One turn moves every row onto another: examples first, then more rows asked:
K908: [-14.1 -23.9  16.1 -11.7 -18.2   4.1  11.0 -12.4  -1.8  10.4   0.2  -6.8
  27.7  -7.2   7.0   6.7   2.0   6.6  -8.0   6.9  -5.0 -15.5   3.6  25.4
 -13.1 -10.9   5.1  -8.9  -2.0   2.8 -15.0   4.8   4.0]
K147: [  0.4 -13.3  10.8 -21.5 -22.0 -10.9   0.3  -2.9   4.6  18.7 -21.3   7.8
  -3.2   8.0   5.2   9.6  -8.3  15.1  -4.3  -4.3 -10.5  -5.7  -0.8  16.2
  18.0   0.0 -15.4  10.8  -2.5   8.2  -2.9  -6.7   4.6]
K213: [-18.8 -10.9   0.8 -24.4 -26.3   4.9 -10.5   6.2  26.6   2.2  -3.2   7.4
  16.0   0.2  -9.3 -11.5 -11.9  -0.3   9.4   3.4   0.7  -0.5  -1.2  44.9
 -14.4  10.7 -11.3  -0.6   7.4  -1.8  -0.2  -5.1  14.2]
K311: [ -3.1  -8.2  27.4  -2.0 -13.3  -1.7  -7.1  -3.0  11.5  12.2  -1.5  16.2
  16.1  12.0  -0.5   9.8 -14.9   4.0 -28.3 -17.4   1.9   4.3   0.8  20.3
   7.7 -10.1 -14.4   1.2  -0.1  -0.9  -1.6  -3.6  -0.3]
K592: [-31.6 -16.5  32.5 -24.8  -6.8   3.4   3.4   6.4  13.9   4.8 -13.2  16.7
   5.5  -9.3   8.6 -14.1  -2.8  -0.9  -2.2  -7.8  -9.3  -4.2   7.1  34.6
   3.3  -4.6   5.4   3.0  18.3   4.6  -3.1  -3.2  10.9]
K498: [-15.6 -10.0  28.3 -16.1  -6.1   4.2  -7.5  -0.7   0.1  17.3 -13.3   5.5
  16.4 -10.8  -3.0 -49.9 -11.1  19.9 -18.7  -3.5  -6.1  -0.4  -4.0  20.5
   6.7   3.9 -14.6  -6.3   4.9   5.4   2.8 -21.6  12.2]
K943: [ -8.6  -7.7  28.1 -12.8  -9.2 -13.7  -0.1  28.9   0.3  20.0 -10.5  -2.8
  10.9 -14.1  -0.1  10.8  -1.3  24.1 -13.2  -3.4  -7.1  -5.8   5.2  33.3
 -20.0   3.2  -2.2  -6.4  10.0   7.1  -5.4 -20.3   5.4]
K613: [-18.0 -20.7  30.0 -13.5 -19.9   7.4   2.9 -19.4  -3.3  11.6  -9.0  -2.1
  35.0 -22.7  -1.0 -28.2 -11.1  15.7 -20.0   8.5 -11.7 -11.8  -9.0  22.0
  12.8   4.1 -20.5 -15.7  -5.1   4.2  -0.4 -11.2   8.2]
K925: [-13.4  -0.8  21.2 -15.7 -11.0  10.0  -6.4 -15.9  15.7   2.2 -15.3  -5.4
  19.5 -17.8 -15.3  -0.1  -9.0  28.3 -31.4 -10.8  -1.3   6.4  -7.0  20.4
 -25.9  -2.5 -19.6  -6.8  11.0  -5.1   4.5 -33.3  15.7]
K871: [-13.8  -5.8   9.0 -22.8 -44.4  12.1  -1.3  19.0  13.5   7.6 -17.1   1.4
   9.4  -9.6   3.9  -1.0 -17.6   5.6  -8.0  -0.9  -2.6   0.1 -13.6  34.9
 -27.4  21.5  -2.9  -5.5   9.2   4.4  -7.6 -16.6   4.8]
K434: [ -7.7 -12.6  21.0 -13.0 -15.6  -0.3  -1.3  -2.0  -5.9  24.3   3.1  -7.6
  22.2 -20.5   6.5 -22.2  -7.3  29.0 -26.9   1.8  -9.8 -10.9  -9.0  18.8
  -1.3  15.9 -16.2  -5.8  -2.2  11.6   8.5 -33.3   5.7]
K108: [ -8.6 -10.0   3.4 -13.4 -20.5  12.9   6.1 -34.2  13.6  -0.9  -8.5   4.9
   9.6 -12.5  -2.8  -9.0  -5.0  20.5 -15.3  -0.8  -4.4 -10.6  -0.3  37.4
 -14.2  -8.3 -33.7   1.4  -1.7   5.9  -4.8 -27.5  15.5]
K18: [ -7.8  -9.3  29.7 -13.3 -23.7  10.2  -6.2   2.3   4.1  20.3 -19.9 -11.8
  11.8  -4.2  -4.0  18.9 -20.7  -1.3 -15.9  -0.2  -5.6   8.6   4.7   7.6
  15.3  -5.5  -0.6  -1.8   7.5   9.2   1.9 -12.9   8.5]
K709: [ -8.5 -16.0  10.7 -17.9 -32.0   8.1   1.6  -0.8   5.4  -1.4 -10.6   4.5
  35.6  -7.8  -9.1   6.1 -12.7   1.8  -9.3   3.2   8.6  -3.2 -13.9  34.6
 -25.0  15.1  -6.7  -0.7  19.8  -9.1   2.2  -0.2  14.4]
K590: [-20.1  -8.3  25.0 -26.4 -24.7  23.3  -5.4 -20.7   9.7  -1.2 -25.7  -2.4
 -11.3 -19.2  -8.4 -11.7  -9.7  21.9 -15.5   1.7 -16.2   3.4  -7.4  30.5
  -7.8   3.5 -17.5  -5.0  16.0   8.7   1.1 -23.4  20.2]

K908 turns into K592
K311 turns into K147
Now these:
K590 turns into K925
K709 turns into K213
K613 turns into K498

